In the rows, 128 means zero.
Each path below is one point turned by a fixed rotation once a step. After each direction that follows a path, write how fast that rotation turns it, in degrees per step (0 if it stays still).
Each turn is a multiple of 5 degrees from 10 to 175, or 0.
Each row of a path follows its step; steps can be skipped.

step 0: [145 121 125 130 140 134 130 130 125 127 128 131 124 123 121 142 120 133
 125 129 127 128 131 142 123 128 130 137 128]
step 1: [139 123 127 122 138 133 142 125 133 129 138 126 129 126 132 121 128 129
 130 118 130 129 135 135 125 123 123 122 143]
step 2: [133 136 127 136 136 136 135 125 131 127 127 134 120 127 134 129 136 133
 129 132 126 116 132 127 120 129 112 119 125]
step 3: [134 121 122 127 143 129 132 126 124 125 128 128 122 129 124 136 140 122
 134 129 136 131 140 126 126 128 122 139 118]
step 4: [129 120 125 120 136 135 129 128 124 131 122 120 129 124 132 127 125 133
 131 127 136 119 132 143 131 121 116 139 135]
step 5: [136 128 131 141 128 129 136 134 127 134 127 126 133 129 142 132 126 126
 127 123 130 123 145 138 119 128 124 124 131]
step 6: [147 131 125 133 138 130 134 123 124 121 127 127 120 120 121 139 126 130
 122 126 126 121 134 128 120 122 131 130 127]
step 7: [128 122 127 122 137 136 138 120 135 128 140 134 121 120 126 125 135 131
 134 117 134 127 136 134 126 121 125 133 134]
step 8: [134 127 128 129 134 140 133 134 133 131 123 138 123 128 135 124 130 127
 128 135 124 123 134 137 126 131 107 127 124]
Speeds:
[129 127 130 127 129 125 132 122 128 123 131 130 127 126 129 124 129 129
 128 129 123 127 127 129 124 127 130 125 126]  70
[125 128 127 126 132 127 128 127 125 126 127 122 129 131 130 129 131 128
 132 131 129 129 126 127 127 131 124 125 127]  55
[125 130 129 125 126 131 128 127 128 128 131 129 132 127 133 126 131 128
 129 123 128 124 125 129 130 126 126 129 133]  120

step 0: [133 114 116 121 133 122 129 132 115 133 125 133 142 124 130 132 125 133
 132 120 135 123 129 133 131 127 128 125 125]
step 1: [136 121 127 123 118 126 138 136 125 132 131 139 132 133 115 126 130 132
 129 128 125 134 121 128 124 121 134 116 135]
step 2: [124 127 127 117 129 128 132 142 137 120 126 131 132 130 121 117 122 129
 115 118 125 135 134 127 134 122 121 130 132]
step 3: [116 131 130 121 136 128 126 126 121 124 129 133 127 130 118 129 132 121
 128 131 114 138 132 144 130 135 127 130 136]
step 4: [125 132 140 132 128 123 130 128 138 128 136 118 122 119 124 128 133 126
 125 137 115 129 130 133 119 117 123 136 131]
step 5: [121 131 129 138 147 123 116 127 133 128 124 126 123 123 135 132 120 132
 130 129 126 125 140 127 121 124 126 126 124]
step 6: [125 132 128 133 130 125 118 122 129 131 126 123 127 121 123 133 130 136
 136 128 135 120 119 134 122 130 149 126 130]
step 7: [139 129 121 123 126 127 130 128 134 117 121 118 127 126 128 124 119 136
 134 135 132 128 122 114 124 125 137 127 120]
step 8: [131 135 127 127 130 143 128 131 125 122 122 133 123 134 128 125 122 139
 130 134 143 133 127 129 141 137 129 123 129]
Speeds:
[125 124 129 130 130 126 127 127 128 130 131 126 127 130 128 129 131 130
 129 129 132 130 128 128 122 130 122 132 128]  60
[131 128 128 128 125 128 125 129 123 130 126 126 129 128 128 128 121 131
 129 126 130 126 127 128 122 127 130 129 131]  55

step 0: [129 134 113 133 130 130 116 137 127 129 128 122 126 127 132 137 129 135
 120 133 119 128 118 132 129 121 128 139 130]
step 1: [139 132 112 132 126 125 125 131 126 128 129 129 125 123 124 124 119 124
 130 129 135 126 128 118 117 138 125 117 120]
step 2: [121 127 130 134 122 123 130 120 127 120 135 140 142 115 126 127 126 131
 125 129 126 126 122 124 122 120 140 132 124]
step 3: [125 130 122 122 115 128 139 131 130 121 121 131 134 131 134 120 131 130
 119 124 133 132 137 129 129 137 127 128 143]
step 4: [134 126 130 123 132 122 129 136 134 132 131 132 125 134 136 123 126 132
 115 127 121 124 126 126 146 126 135 135 115]
step 5: [126 126 135 135 124 130 133 134 129 139 129 117 129 125 132 133 110 133
 127 128 136 122 123 128 133 131 120 116 130]
step 6: [121 121 125 126 131 136 129 133 131 131 128 129 121 124 128 120 129 119
 133 130 125 130 106 125 124 118 137 127 134]
step 7: [123 120 120 124 124 132 127 132 132 123 124 127 133 136 108 128 120 132
 132 129 122 138 133 131 124 138 129 123 126]
step 8: [122 151 122 131 128 132 126 129 132 119 127 133 126 125 124 131 126 129
 125 137 116 125 128 129 138 122 127 134 125]
Speeds:
[131 129 131 128 126 127 125 129 124 130 125 128 128 128 127 131 128 128
 128 125 128 125 121 126 124 130 131 124 128]  80
[124 132 129 132 129 128 128 129 126 128 125 130 130 130 130 130 126 134
 128 130 130 128 128 133 126 124 127 126 130]  135

step 0: [122 134 131 119 131 132 122 119 127 135 123 129 128 114 120 124 130 134
 135 115 128 116 130 120 137 123 128 134 132]
step 1: [124 122 143 132 128 129 131 125 134 131 141 136 128 127 127 134 123 129
 130 118 128 129 123 114 118 135 136 125 121]
step 2: [123 131 124 131 143 144 129 135 128 124 117 132 124 129 124 122 132 130
 126 136 124 122 129 124 114 131 134 121 123]
step 3: [120 137 120 139 127 133 135 124 134 129 136 134 126 135 124 134 141 119
 131 131 138 125 133 127 136 133 121 131 128]
step 4: [122 120 136 135 126 127 125 124 135 128 123 123 130 123 138 134 130 125
 124 140 118 126 138 121 142 119 131 128 123]
step 5: [133 120 127 128 127 120 120 146 122 120 139 131 128 133 131 127 143 131
 128 130 132 129 122 122 132 121 132 121 125]
step 6: [126 122 112 136 122 136 124 135 127 124 128 135 136 122 129 123 124 137
 130 129 120 140 127 131 126 126 120 138 137]
step 7: [132 131 125 131 133 130 118 124 115 134 136 120 128 132 122 145 117 128
 115 128 130 133 128 130 134 128 122 128 130]
step 8: [126 132 131 119 141 119 130 133 129 133 117 134 140 125 133 125 126 132
 117 115 132 132 131 129 134 121 127 133 122]
Speeds:
[128 126 131 128 130 126 130 132 126 129 125 127 131 131 130 131 124 131
 126 131 127 124 125 126 129 131 127 124 126]  120
[132 128 126 123 128 133 124 126 127 127 129 126 126 127 128 127 129 125
 124 129 124 125 128 128 129 128 126 122 126]  145
[124 127 127 130 130 130 130 127 130 129 128 127 127 130 127 124 126 122
 130 125 128 122 126 127 127 130 132 128 124]  40
[129 123 129 128 130 129 130 125 129 128 131 131 129 131 130 122 130 131
 126 130 128 128 123 128 124 124 129 126 130]  95
[127 126 125 129 125 129 128 125 130 129 127 131 131 124 127 129 128 128
 131 128 129 124 124 128 130 131 122 127 132]  120
